In the data rows, the value 50 means zero.
Here are some numbered points:
<58 59 52 68 62 61 42 43 44 32 55 20 33 45 50 46 53 58 55 54 34 47 43 49> 0
<68 15 58 69 62 46 50 45 42 79 38 38 55 85 55 65 32 34 68 65 76 63 76  8> 1
<77 59 63 63 26 52 37 33 64 49 43 75 53 37 77 57 46 52 45 52 27 51 47 64> 2
< 8 99 54 32 16 29 53 99 40  0 94 89 52  6 80 44 26 48 28  0  9 54 27 59> 3
<54 67 56 59 42 67 57 64 65 66 64 46 38  7 80 71 58 36 72 62 39 68 63 60> 4
<53 48 49 48 36 53 41 50 54 47 51 62 61 41 51 36 49 49 51 43 65 50 64 59> 5
<51 65 70 42 56 41 45 58 42 33 59 45 70 28 38 39 65 64 58 60 57 47 32 65> 6
< 5 55 48 22 26 41 67 40 65 34 74 69 65 42 63 30 56 72 37 25 61 58 40 63> 7
<75 56 36 45 94 39 67 65 65 63 35 44 46 54 24 36 68 55 56 59 60 31 58 60> 8
<47 64 63 54 40 69 59 53 66 47 46 35 39 13 54 63 60 55 57 55 26 60 36 82> 9
<43 34 44 42 68 54 39 45 44 66 62 50 53 83 42 45 55 61 43 43 63 52 49 41> 10
<64 52 62 46 22 25 99 61 61 70 39 71 80 59 31 83 55 30 78 25 73 71 83 26> 11
<33 67 56 40 81 43  4 58 52 23 55 25 41 41 51 54 46 73 67 58 67 57 44 23> 12
<47 42 47 32 79 64 33 38 58 50 65 40 40 48 60 39 73 65 73 50 46 52 14 74> 13
<31 39 48 38 61 54 44 55 46 56 57 50 53 67 42 46 56 59 42 39 63 55 54 49> 14
<69 56 39 63 48 54 39 66 43 55 35 60 44 52 48 54 40 30 50 57 46 41 76 31> 15
<39 67 56 39 43 65 54 55 64 50 57 29 44 25 45 44 68 71 56 49 40 54 27 66> 16
<55 96 35 47 78 48 84 83 37 53 63 44 41 46 44 50 67 47 83 44 53 37 53 38> 17
<34 39 73 58 45 57 34 33 33 30 26 40 48 56 67 66 36 54 48 64 38 52 44 36> 18
<77 61 28 50 77 49 40 50 52 71 67 60 44 60 76 29 56 57 60 58 62 36 68 40> 19
<66 85 69 68 56 74 71 64 29 21 28 19 15 27 51 66 49 50 65 56  0 40 39 65> 20
<56 74 45 61 47 39 73 62 35 29 69 54 49 48 49 40 48 49 38 33 26 38 45 55> 21
<44 21 52 50 28 41 67 26 64 52 57 51 68 67 50 44 51 46 51 41 56 64 60 37> 22
<58 63 56 32 30 42 78 57 71 56 46 45 49 40 36 56 63 61 49 44 27 49 32 39> 23
<52 52 34 59 47 74 72 60 41 74 73 29 42 51 45 39 66 49 45 53 34 47 68 49> 24
<15 23 49 50 43 64 47 23 56 35 56 48 43 55 65 50 40 53 43 45 59 66 45 65> 25
Which five points above are nearest to each new point by angle, seen from the average point of the numbered points? Their numbers follow each, nearest first.
<56 55 43 55 43 67 53 62 74 41 31 48 50 15 23 61 59 32 60 60 50 58 67 82> 9 4 5 8 20
<56  0 61 44 81 47 30 53 33 48 21 44 53 60 14 74 36 26 64 68 76 56 53 66> 1 10 14 18 8
<69  1 16 43 74 24 58 44 34 99 60 60 26 84 46 67 19  0 65 50 75 51 60 22> 1 10 15 19 22
<59 60 56 46 62 46 54 56 45 50 50 52 40 49 69 50 56 48 62 41 26 44 34 53> 20 13 21 2 17
<66 23 46 67 60 40 36 13 62 68 66 42 41 73 57 38 58 55 22 41 56 55 44 57> 10 22 25 14 1
< 0 47 52 24 24 45 61 30 70 29 74 69 62 41 70 30 54 71 32 24 63 65 39 71> 7 25 3 22 5
<43 80 44 49 49 63 52 54 59 50 68 46 47 29 44 51 67 65 57 47 51 54 35 69> 16 9 6 13 4
<61  0 17 47 70 23 58 35 26 89 64 56 34 86 47 65 16  0 59 52 68 49 55 28> 1 10 15 22 14
<53 19 69 58 78 56  7 44 47 47 23 56 61 65 63 69 28 54 60 76 49 54 46 54> 18 1 12 10 25
<40 64 27 50 74 43 63 53 39 43 62 40 22 58 71 45 60 55 15 45  9 26 50 58> 21 24 0 20 3
<86 45 55 76 65 35 61 67 47 97 52 15 58 69 23 48 58 45 65 56 93 55 65  9> 1 8 11 10 15
<56 56 41 59 32 71 63 56 84 38 30 45 48  3 17 62 66 33 57 59 44 59 64 94> 9 4 16 20 5
<51 47 53 43 35 57 25 54 58 68 65 78 75 30 72 36 59 49 56 44 68 56 50 79> 5 2 7 6 4
<78 38 13 41 66 50 59 70 72 78 40 49 42 25  4 52 71  0 87 63 93 53 70 51> 8 11 15 1 17
<66 56 40 44 88 39 55 61 57 61 47 41 46 48 42 37 66 53 58 61 63 37 46 61> 8 19 17 13 10
<58 36 41 31 74 48 66 50 50 64 46 55 41 65 30 42 61 45 50 45 50 42 36 69> 8 10 14 13 19
<65 62 45 41 70 62 63 43 55 36 32 59 16 45 81 47 41 60 60 64 22 34 49 65> 20 2 0 9 19
< 6 96 55 33 27 55 18 79 56 16 48 99 47 23 76 50 30 73 16 18 36 47 40 74> 3 7 2 21 5
< 2 50 53 26 27 42 64 42 61 30 77 69 64 42 64 42 48 61 44 24 66 67 44 53> 7 25 3 22 14
<47 66 51 36 48 53 61 61 65 53 54 64 49 41 43 47 55 52 74 36 85 62 62 45> 11 5 17 7 14
<47 72 45 50 55 59 55 55 55 55 66 47 49 38 39 53 65 60 60 48 59 54 35 64> 16 6 13 17 9
<74 84 60 50 54 40 53 76 32 51 67 36 43 28 60 46 64 48 69 55 35 40 43 24> 17 20 21 4 0
<34  0 45 68 43 64  1 34 35 54 79 41 55 50 61 71 23 16 50 60 54 80 53 52> 25 1 18 22 10
<65 65 47 53 70 59 16 65 26 24 45 53 57 26 34 33 54 46 47 73 47 29 54 80> 6 0 8 5 15
<47 46 66 64 41 62 57 37 76 60 62 41 68 48 49 50 69 63 67 42 60 75 38 60> 22 16 25 13 9
<43 55 63 61 36 59 85 69 31 40 39 57 52 55 33 48 38 37 51 32 63 55 83 46> 11 15 5 1 22
<45 33 46 47 47 45 67 22 78 74 67 47 50 78 74 44 51 70 53 44 65 64 57 25> 22 10 1 25 14
<48 36 44 50 73 60 43 43 32 64 71 39 49 88 37 37 65 65 41 45 58 51 44 42> 10 14 1 19 24
<63 70 61 56 57 44 43 65 57 48 47 35 47 47 51 52 59 64 63 45 48 51 44 29> 12 17 0 8 20
<69 54 77 54 42 25 80 67 37 43 35 40 70 64 14 54 51 46 60 42 54 48 50 16> 11 1 23 22 15
<53 48 67 33 84 52 69 56 35 20 20 51 27 64 31 56 43 53 67 39 37 41 29 67> 20 8 13 18 0
<58 53 20 40 64 60 46 63 66 61 47 48 44 31 25 37 65 32 67 57 66 42 62 73> 8 5 19 17 15
<40 42 58 57 33 44 59 39 40 34 70 35 60 48 48 36 53 45 55 41 60 60 58 34> 22 25 7 5 1
<68  3 24 57 65 28 52 32 35 88 66 54 33 84 49 64 22  5 52 52 69 53 54 27> 1 10 22 15 19
<36 48 58 47 55 59 30 62 33 23 29 67 44 67 46 62 22 55 38 52 42 48 55 37> 18 15 12 14 25
<79 53 84 48 42 26 92 66 34 41 30 43 63 58 24 50 56 40 69 40 51 50 55 16> 11 23 1 17 22
<73 79 57 59 31 58 24 72 33 43 78 32 70  0 24 38 88 42 51 66 32 42 40 78> 6 16 9 20 4
<48 52 45 60 66 45 44 26 45 66 38  9 48 71 68 55 44 69 63 88 56 37 54  7> 1 18 12 0 19
<47 41 66 40 77 50 75 48 32 25 29 47 33 68 36 54 46 51 61 41 37 44 31 67> 20 18 8 13 0
<55 43 54 43 38 61 17 55 64 72 62 82 73 28 76 29 60 51 56 47 75 57 55 80> 5 2 19 7 4
<27  1 51 54 60 67  0 13 60 41 51 39 65 55 65 42 47 68 39 70 53 59 37 86> 25 13 18 10 14
<58 39 42 36 49 38 64 44 48 76 61 58 59 70 48 31 55 54 40 45 52 39 41 45> 10 22 14 19 8
<52 41 23 74 56 80  0 27 72 49 41 53 69 41 39 61 44 57 26 99 34 39 43 76> 2 18 0 25 5
<26 49 58 49 55 66 18 55 36 17 28 67 41 69 52 66 18 63 32 56 38 51 51 38> 18 12 25 15 14
<66 89 64 63 29 57 15 68 29 31 79 35 71  0 43 37 80 54 48 67 23 42 33 70> 6 16 9 20 0
<69 56  3 30 70 60 46 80 79 70 43 55 40 13  9 39 77 11 79 61 82 46 75 72> 8 17 15 5 19
<59 70 57 36 34 50 63 73 49 55 33 60 35 37 31 54 49 43 54 33 44 42 35 50> 23 20 11 17 3
<65 56 68 48 44 35 70 61 43 41 37 46 61 53 25 52 52 46 61 46 49 49 46 32> 11 23 1 8 15
<49 18 52 52 29 38 68 19 65 65 60 52 71 75 51 47 50 47 54 44 61 65 59 31> 22 1 11 10 25
<54 22 55 53 17 14 60 27 62 50 57 52 77 57 35 35 50 34 35 32 81 62 65 31> 22 5 11 1 7
<64 54 62 51 23 31 95 57 56 62 45 65 73 53 37 74 57 33 72 31 66 66 72 33> 11 22 1 23 15
<18 22 30 73 32 64  0 17 58 45 76 67 56 52 74 54 25 52  1 66 57 60 28 60> 25 18 2 10 5
<59 82 56 40 32 31 26 67 37 36 47 77 84 37 31 34 53 61 38 59 59 31 38 40> 6 5 3 21 15
<57 75 71 45 65 51 37 65 50 28 45 45 45 24 51 52 60 58 74 48 46 51 23 59> 6 20 12 16 9
<51 93 72 29 32 60 80 69 37  0 25 41 29  8 30 57 50 50 72 50  0 38 33 66> 20 9 23 16 3
<45 70 27 43 74 41 61 67 48 58 56 51 29 61 68 43 50 57 25 39 14 25 52 52> 21 19 24 17 8
